In the data rows, 128 means zero.
Here is a table of points, one per row:
(120 098 175 120 146 155 104 110 116 108 097 108 111 110 180 107 138 162 166
 086 134 154 080 121 100 131 149 164 111 155 113 128 117 115 109 106 137 095
 126 102 198 105 119 141 136 157 103 119 157 118 098 135 116 194 101 252 213
 106 110 115 103 083 122 100)
(138 163 237 110 143 114 106 102 123 121 107 121 108 105 192 116 105 123 187
 210 104 133 125 119 162 109 086 097 124 134 133 107 101 109 123 115 132 159
 119 126 127 104 121 159 145 113 122 121 112 086 122 248 177 172 113 073 215
 110 146 111 115 094 104 142)
(200 118 098 119 109 109 131 116 091 131 123 122 181 126 110 121 234 113 098
 169 120 112 163 116 109 096 155 116 144 153 187 238 122 102 081 123 136 108
 109 136 117 133 110 169 120 103 116 133 129 213 101 106 089 164 151 110 174
 107 124 116 111 141 087 127)
(097 186 136 110 112 115 109 156 157 141 082 109 113 153 178 122 130 124 112
 117 150 098 108 164 255 112 121 159 109 116 107 204 247 145 134 121 114 102
 120 113 123 171 118 133 114 134 116 121 185 182 107 160 204 101 117 119 154
 094 117 113 114 213 135 117)
(178 179 209 110 127 140 105 113 109 137 115 141 170 089 086 113 140 113 106
 158 109 167 195 117 114 188 170 108 126 108 082 161 105 150 124 136 102 121
 120 112 123 143 092 082 156 117 112 123 116 096 156 098 167 175 136 191 109
 146 113 104 109 228 094 117)
(135 090 112 102 094 102 137 101 167 106 150 092 109 093 121 141 095 113 096
 111 129 105 160 118 087 172 102 095 183 109 119 099 191 113 114 114 180 113
 114 118 108 178 095 114 095 104 144 117 124 120 114 152 123 119 109 173 101
 100 174 097 124 103 134 132)
(125 121 123 148 124 162 142 136 132 119 119 100 135 104 093 114 109 205 119
 079 152 108 164 176 155 087 125 106 126 104 114 115 094 182 158 099 105 117
 127 090 116 123 135 124 134 120 122 167 122 132 121 116 103 114 098 122 134
 106 138 124 145 110 110 255)
(100 114 121 114 255 108 108 140 202 101 125 131 114 127 110 133 156 130 145
 109 113 106 109 117 105 125 100 124 183 123 111 106 109 120 122 210 108 125
 121 109 104 109 119 174 127 184 112 112 111 193 113 188 090 181 152 098 102
 190 117 129 115 196 121 121)
(115 196 115 106 114 180 092 151 136 083 132 125 130 096 100 114 143 112 121
 102 089 166 185 091 102 140 105 142 102 128 236 143 170 083 145 124 101 077
 158 119 117 135 126 114 193 140 133 106 115 096 112 133 110 087 093 111 109
 123 104 170 092 101 154 122)
(116 124 097 254 116 122 146 120 167 120 110 138 112 107 131 111 126 086 107
 120 120 127 154 109 131 120 125 154 096 111 088 099 152 159 094 143 088 126
 100 127 118 122 135 131 123 117 204 172 111 110 119 114 109 140 114 108 133
 137 157 142 112 095 110 120)
(118 113 098 118 128 118 098 138 110 152 135 113 109 101 149 102 119 110 119
 123 168 116 101 099 134 117 115 114 127 127 134 158 150 163 247 206 135 124
 106 159 120 117 166 121 127 100 165 221 110 099 128 116 109 143 122 158 119
 123 134 176 170 117 082 129)
(129 118 150 186 121 115 187 075 067 098 149 107 117 124 123 188 109 139 115
 139 126 116 142 101 125 090 102 124 106 117 109 122 121 119 171 184 108 116
 120 084 140 113 063 123 119 131 122 129 139 127 111 116 142 104 122 125 114
 109 144 202 181 120 145 111)
(098 147 104 112 104 158 169 119 096 172 191 112 105 122 128 113 159 112 127
 106 081 120 109 255 117 111 192 166 118 120 115 103 185 117 145 188 124 116
 148 115 208 145 144 115 110 096 105 110 103 154 157 201 200 110 145 110 158
 206 107 113 098 120 111 126)
(088 136 098 118 120 120 109 137 147 137 089 167 097 112 123 109 211 198 130
 108 154 170 255 171 111 140 114 117 117 139 158 132 123 139 133 125 148 121
 129 138 118 119 107 113 093 131 108 122 127 078 128 116 132 162 208 103 130
 113 130 170 153 110 203 103)
(174 120 149 102 127 142 112 131 113 096 114 113 100 115 157 100 085 130 155
 110 103 161 137 128 113 101 147 188 091 255 126 102 155 126 114 125 214 189
 081 104 141 120 111 114 147 177 099 127 127 124 150 094 090 146 102 092 084
 122 113 121 122 152 131 144)
(087 117 107 128 182 209 112 113 107 105 101 208 140 105 208 138 095 109 080
 134 112 105 125 113 163 108 187 100 194 166 108 131 107 110 103 127 102 149
 157 094 128 139 123 098 144 079 116 117 107 149 143 122 105 110 143 109 096
 103 117 096 165 092 155 105)
(144 109 106 109 119 122 105 120 205 127 162 213 153 219 121 171 191 114 174
 127 118 124 104 124 121 118 106 112 173 172 108 106 124 109 113 214 103 154
 122 101 114 129 109 162 101 153 121 112 167 075 114 102 121 103 087 161 131
 124 107 116 094 125 111 195)
(116 102 099 182 114 108 189 113 101 199 109 110 129 106 179 156 099 118 100
 092 163 169 086 102 101 153 110 109 124 152 186 105 120 096 090 109 108 113
 167 113 119 089 168 117 105 116 106 115 116 082 116 124 108 123 118 099 134
 112 130 124 097 254 127 186)
(134 101 166 173 124 110 099 228 095 129 181 114 213 117 161 157 115 163 116
 115 107 118 115 170 194 190 103 143 104 122 141 090 115 181 124 129 118 124
 112 170 108 105 107 123 116 125 108 091 113 121 112 132 105 109 170 148 109
 125 159 156 135 101 114 133)
(216 114 108 109 089 135 112 114 135 162 107 210 185 135 110 117 102 129 165
 102 192 094 108 119 102 106 192 148 102 166 117 097 124 118 143 107 120 064
 156 138 107 109 120 127 191 169 168 125 107 171 131 166 215 115 143 127 104
 155 206 123 128 147 120 110)
(129 069 110 118 142 104 124 115 114 133 107 126 118 120 141 122 115 120 099
 110 104 105 125 125 108 115 184 152 168 073 134 157 146 125 145 114 100 240
 118 174 105 132 113 148 255 157 110 104 206 088 148 121 107 100 126 111 133
 124 121 115 118 126 166 118)
(168 147 096 110 143 111 106 179 107 198 123 104 097 147 081 109 176 111 134
 125 170 244 080 103 157 110 088 147 164 104 115 103 130 138 087 108 100 181
 118 102 155 114 109 101 150 106 101 148 098 185 118 181 147 103 112 124 100
 095 113 116 179 092 182 111)
(119 102 092 094 107 120 118 082 113 119 146 179 101 110 094 136 092 136 133
 126 103 132 097 118 195 188 110 117 102 105 100 218 114 131 083 102 150 125
 128 112 115 143 159 152 109 136 117 087 098 109 141 119 108 130 146 101 119
 158 113 199 150 096 073 137)
(119 113 097 113 114 094 098 132 072 111 043 157 121 108 114 196 103 149 152
 104 093 107 091 125 107 114 104 099 115 094 142 141 106 121 110 118 135 113
 099 147 110 122 116 124 081 109 138 152 136 124 206 123 121 104 098 139 102
 173 099 078 087 112 142 117)
(136 101 122 168 130 136 152 148 160 138 146 124 103 118 127 087 114 099 125
 153 117 109 131 170 133 101 107 119 134 132 084 133 097 111 206 064 130 112
 144 198 112 113 114 108 100 120 093 158 123 123 113 116 120 124 098 130 105
 098 101 216 059 120 132 110)
(108 116 109 099 140 118 171 126 143 119 130 104 101 122 106 096 112 133 125
 212 102 123 152 138 133 091 118 157 104 116 123 106 133 093 134 107 104 123
 129 133 122 100 131 143 106 122 189 078 109 120 122 111 085 091 117 226 109
 131 165 090 199 140 104 130)
(093 233 127 122 106 117 119 143 096 121 166 124 104 148 100 096 106 113 155
 099 116 099 094 112 096 108 115 110 161 119 123 098 109 113 113 094 108 169
 109 093 105 113 161 211 135 115 112 120 220 111 115 113 156 210 219 149 088
 105 152 118 108 118 107 109)
(100 110 173 109 110 107 125 206 126 120 170 107 158 136 108 131 108 178 114
 216 177 112 096 140 105 169 211 106 147 117 122 141 120 105 096 119 149 121
 110 072 129 113 147 121 108 131 208 137 117 110 145 113 116 111 094 094 149
 116 100 189 113 123 164 095)
(113 129 111 199 120 163 110 137 128 163 184 114 114 149 182 115 164 119 217
 116 120 105 146 113 101 162 162 121 105 099 171 099 090 111 166 106 131 147
 131 120 185 255 121 116 114 131 115 119 114 177 190 129 102 131 127 112 163
 106 122 113 188 189 109 112)
(114 114 108 095 161 156 099 107 116 121 179 124 151 102 086 156 109 106 131
 095 125 130 112 103 161 116 092 158 166 138 104 114 100 158 118 113 196 094
 131 191 195 108 098 138 118 106 219 107 208 118 150 095 120 105 144 071 183
 120 111 103 115 134 140 114)
(108 104 142 178 111 109 106 094 135 133 162 090 095 127 114 115 113 131 113
 167 130 102 167 097 144 095 110 106 129 196 131 124 107 197 082 137 100 110
 139 173 121 123 211 110 116 133 089 137 131 123 121 106 156 097 097 169 123
 181 129 112 154 117 134 099)
(205 171 113 119 177 143 115 115 107 101 119 100 150 180 126 111 097 129 127
 118 198 147 114 146 110 130 141 103 119 099 138 119 167 112 103 120 128 195
 255 160 114 123 113 103 093 218 148 178 121 156 130 120 159 120 145 117 127
 182 163 118 109 089 103 118)
(100 113 106 094 131 120 154 094 116 098 108 104 227 118 113 120 128 117 126
 213 170 109 095 155 091 213 083 168 101 109 094 100 122 104 122 121 135 112
 104 104 124 134 224 114 145 117 076 148 118 123 124 100 126 114 149 091 131
 109 130 101 112 120 170 153)
(094 137 200 097 106 127 163 182 154 111 101 122 102 221 115 206 159 105 092
 090 119 106 098 114 087 112 124 139 121 110 108 118 125 108 096 098 121 094
 127 201 121 139 103 117 130 109 093 162 094 103 110 095 135 164 112 111 121
 167 125 120 221 115 106 158)
(141 142 141 139 118 113 110 099 162 167 114 148 121 234 131 118 131 106 095
 112 101 182 165 117 100 167 115 120 106 112 182 182 102 182 230 108 184 120
 113 087 125 085 132 142 106 107 146 100 107 180 108 111 111 116 140 104 117
 129 120 075 102 109 157 111)
(134 141 150 125 121 128 255 116 184 115 110 127 114 104 108 147 119 155 135
 135 119 128 098 097 160 102 136 101 103 106 142 109 106 145 131 171 154 136
 116 172 117 140 167 103 127 125 152 113 110 134 114 119 120 115 140 167 117
 104 096 126 111 107 149 107)
There is one direction along which these points spread out most. How far along it is each point below, from 0 to 99? The average is 50, and the first point in the table lies past the average. One standard deviation of the points above along it is 16.
(115 196 115 106 114 180 092 151 136 083 132 125 130 096 100 114 143 112 121
 102 089 166 185 091 102 140 105 142 102 128 236 143 170 083 145 124 101 077
 158 119 117 135 126 114 193 140 133 106 115 096 112 133 110 087 093 111 109
 123 104 170 092 101 154 122) ~ 51
(088 136 098 118 120 120 109 137 147 137 089 167 097 112 123 109 211 198 130
 108 154 170 255 171 111 140 114 117 117 139 158 132 123 139 133 125 148 121
 129 138 118 119 107 113 093 131 108 122 127 078 128 116 132 162 208 103 130
 113 130 170 153 110 203 103) ~ 46
(200 118 098 119 109 109 131 116 091 131 123 122 181 126 110 121 234 113 098
 169 120 112 163 116 109 096 155 116 144 153 187 238 122 102 081 123 136 108
 109 136 117 133 110 169 120 103 116 133 129 213 101 106 089 164 151 110 174
 107 124 116 111 141 087 127) ~ 65
(216 114 108 109 089 135 112 114 135 162 107 210 185 135 110 117 102 129 165
 102 192 094 108 119 102 106 192 148 102 166 117 097 124 118 143 107 120 064
 156 138 107 109 120 127 191 169 168 125 107 171 131 166 215 115 143 127 104
 155 206 123 128 147 120 110) ~ 74
(129 118 150 186 121 115 187 075 067 098 149 107 117 124 123 188 109 139 115
 139 126 116 142 101 125 090 102 124 106 117 109 122 121 119 171 184 108 116
 120 084 140 113 063 123 119 131 122 129 139 127 111 116 142 104 122 125 114
 109 144 202 181 120 145 111) ~ 29
(134 141 150 125 121 128 255 116 184 115 110 127 114 104 108 147 119 155 135
 135 119 128 098 097 160 102 136 101 103 106 142 109 106 145 131 171 154 136
 116 172 117 140 167 103 127 125 152 113 110 134 114 119 120 115 140 167 117
 104 096 126 111 107 149 107) ~ 30
(144 109 106 109 119 122 105 120 205 127 162 213 153 219 121 171 191 114 174
 127 118 124 104 124 121 118 106 112 173 172 108 106 124 109 113 214 103 154
 122 101 114 129 109 162 101 153 121 112 167 075 114 102 121 103 087 161 131
 124 107 116 094 125 111 195) ~ 56
(135 090 112 102 094 102 137 101 167 106 150 092 109 093 121 141 095 113 096
 111 129 105 160 118 087 172 102 095 183 109 119 099 191 113 114 114 180 113
 114 118 108 178 095 114 095 104 144 117 124 120 114 152 123 119 109 173 101
 100 174 097 124 103 134 132) ~ 37
(118 113 098 118 128 118 098 138 110 152 135 113 109 101 149 102 119 110 119
 123 168 116 101 099 134 117 115 114 127 127 134 158 150 163 247 206 135 124
 106 159 120 117 166 121 127 100 165 221 110 099 128 116 109 143 122 158 119
 123 134 176 170 117 082 129) ~ 29
(093 233 127 122 106 117 119 143 096 121 166 124 104 148 100 096 106 113 155
 099 116 099 094 112 096 108 115 110 161 119 123 098 109 113 113 094 108 169
 109 093 105 113 161 211 135 115 112 120 220 111 115 113 156 210 219 149 088
 105 152 118 108 118 107 109) ~ 65
(100 113 106 094 131 120 154 094 116 098 108 104 227 118 113 120 128 117 126
 213 170 109 095 155 091 213 083 168 101 109 094 100 122 104 122 121 135 112
 104 104 124 134 224 114 145 117 076 148 118 123 124 100 126 114 149 091 131
 109 130 101 112 120 170 153) ~ 39
(136 101 122 168 130 136 152 148 160 138 146 124 103 118 127 087 114 099 125
 153 117 109 131 170 133 101 107 119 134 132 084 133 097 111 206 064 130 112
 144 198 112 113 114 108 100 120 093 158 123 123 113 116 120 124 098 130 105
 098 101 216 059 120 132 110) ~ 30
(097 186 136 110 112 115 109 156 157 141 082 109 113 153 178 122 130 124 112
 117 150 098 108 164 255 112 121 159 109 116 107 204 247 145 134 121 114 102
 120 113 123 171 118 133 114 134 116 121 185 182 107 160 204 101 117 119 154
 094 117 113 114 213 135 117) ~ 80
